One turn moves each row of this set onto another row. After a few examples, where does it send each row asked below?
zel: [ 18.9   9.5 -41.6 -19.2   9.6  17.0 -21.1  25.2  -0.1  -0.1  -9.9 -41.9
 -20.7]
mul: [  2.0  20.5  42.4  27.3   7.9  14.0  12.8   7.7 -19.8  16.7 -10.6  26.0
  21.1]
Bolez: [-22.4 -17.0  46.0  19.1   2.4  26.0  18.5  19.0 -31.2  12.2 -29.5 -16.3
   0.4]
Buv: [ -4.0  -9.0  28.9   1.2   3.8  33.9   3.0 -21.0  22.4 -14.7  -2.3  50.3
  -9.1]
felu: [  3.1  20.1  -0.7 -14.8  17.5  52.4 -35.7  -3.8  38.4  25.9  -5.0 -36.3
   6.5]
falad: [-10.6   0.6 -36.5  -5.5   5.7 -30.4 -18.7 -15.2  -3.1  12.5 -33.4   7.8
   5.7]
ked: [-17.4   7.7   9.2 -10.4 -57.2 -16.5  22.1 -16.3  19.4  -1.1  30.1 -23.9
   2.3]
dinu: [ 24.2  23.8 -39.2  -8.5 -14.1 -13.1   3.2   0.0   1.1 -32.9  -3.4 -29.9
  20.6]
Tiz: [ -0.4   4.0  10.1 -12.4 -14.2   6.4  -7.4   4.4  27.8  36.0  14.3 -14.3
 -61.1]
tuf: [ 31.6  28.3 -21.0  -6.0  -7.1  -3.8  12.2  -9.8  14.3 -39.5  -8.1 -36.8
  16.1]
Sis: [-20.8  -3.7  -3.6  -5.4 -15.5  -8.7  12.4 -33.1  14.1 -27.2 -33.5 -43.7
  30.1]
gisa: [  7.1  16.8  27.1  -8.2 -18.0  17.6   0.0  -6.4  40.9  24.9  20.5 -19.7
 -49.8]
zolog: [ -0.4   8.4  49.1  28.1  12.1  13.2  20.5   5.6 -21.0  10.7 -25.9  18.6
   4.4]
rufa: [  6.0  19.6 -21.1 -12.5  25.6  29.3 -45.4   1.4  23.2  38.4  -9.5  -7.9
  -5.4]
Zok: [-30.3 -45.3  24.1  -8.4   0.1  33.6   6.4  -7.2   0.0 -12.1 -24.0  15.8
 -29.2]
vuri: [  6.1  22.6  32.3  -6.5 -31.9  17.8  12.5 -17.9  48.7   7.6  29.5 -24.7
 -28.1]
Tidat: [ -6.6  -0.3  22.0  -2.8  -6.6  40.2  -2.0 -18.2  21.6 -10.8  16.5  50.3
  15.1]
nem: [ -0.5  10.2 -35.0  -8.4  19.1  -5.2 -38.4  -2.1   7.8  31.7 -22.2   9.8
  -4.5]
Makun: [-12.7   3.7  10.4  -7.6  -7.3  24.2   4.8 -27.7  29.2 -21.2 -21.1 -62.2
  32.1]
kepem: [-14.4  14.8  32.9  16.4  -6.5  35.3   2.0  26.5 -28.0  27.1  10.7   3.0
  39.6]
dev: [ 35.5  27.1 -10.1  -6.4   3.1  13.9  10.8  -7.6  21.0 -36.7 -14.9 -49.6
   0.1]
Dis: [ 34.4  20.7 -10.1 -11.9  12.1  28.5  -1.5   5.7  21.9 -24.6 -16.8 -56.1
 -18.7]
Guda: [-27.5  -2.0  -7.9 -12.3 -54.6 -30.8  13.1  -6.4   4.8   7.6  23.0 -18.8
 -10.0]
ves: [ 15.7  18.4 -52.2 -14.7  -8.1 -13.4  -8.6  12.9  -9.5 -16.2  -2.8 -26.2
  13.1]
Tero: [-14.0 -28.5  31.2  -0.6   6.8  31.0   5.3 -15.8  12.4 -15.2 -19.8  37.5
 -30.5]
pep: [-38.7 -24.2   7.3 -15.6 -28.6  50.4  -5.2   0.8   0.2  -4.1  25.1  15.9
  29.9]
gitu: [ -2.5  14.0  11.0 -12.3   3.8  51.7 -15.4 -15.6  39.9  -0.1 -11.0 -60.3
  21.9]
goba: [-30.0 -13.7  38.9  14.8  -5.7  34.9  11.3  29.4 -35.7  18.3 -13.7 -24.1
  13.8]
raba: [-11.0  -7.6  48.8  27.2   9.9  15.4  22.5  10.0 -26.2   9.4 -34.2   0.1
  -5.2]
Mes: [-18.8  -3.8  13.6  -8.5 -20.4  46.5  -5.7  -8.1  11.3  -6.3  29.9  33.2
  32.1]
fedir: [-26.1  -9.8 -12.7 -14.8 -41.9 -27.4   0.6   5.6  -0.1  24.7  15.9 -11.4
 -34.9]
kot: [ -3.1  21.2  35.0  22.1  -0.1  24.7   5.7  16.1 -21.8  24.5   6.6  20.9
  33.3]
zovo: [-47.9 -41.5   6.8 -19.1 -25.5  48.6  -4.4   5.5  -8.7  -7.3   9.0   0.3
  11.9]
gerer: [-25.4  -0.5  35.7  14.1  -9.0  39.9   4.7  29.8 -32.5  25.6   0.8 -15.7
  32.9]
Meveg: [ -2.6  19.4  26.7  -6.2 -46.5   2.5  21.0 -20.8  38.3  -1.8  31.5 -29.5
  -4.5]
laten: [-45.8 -50.4  14.6 -16.1 -15.1  41.5   0.7   4.4  -9.1  -8.8 -12.3   1.7
 -14.1]
Retin: [-18.8  -4.5 -24.0  -4.1  -7.2 -31.9   2.1 -27.5  -0.8 -13.6 -38.0 -15.6
  20.6]
Naron: [ 14.1  10.6 -53.3 -19.0  -1.4   0.8 -18.0  24.3 -10.3  -1.3  -3.4 -34.0
  -3.9]
zalod: [ 28.0  13.9 -24.2 -15.9  14.6  30.9 -14.5  17.8  11.7  -7.2 -13.9 -51.8
 -25.0]
tepon: [-15.4  -5.7  -6.2 -14.1 -26.5 -12.1  -7.8   9.0   9.0  37.3  12.1  -9.2
 -57.0]

Makun -> falad
kepem -> Bolez
And these:
fedir -> gisa
zalod -> tuf
Tidat -> zovo

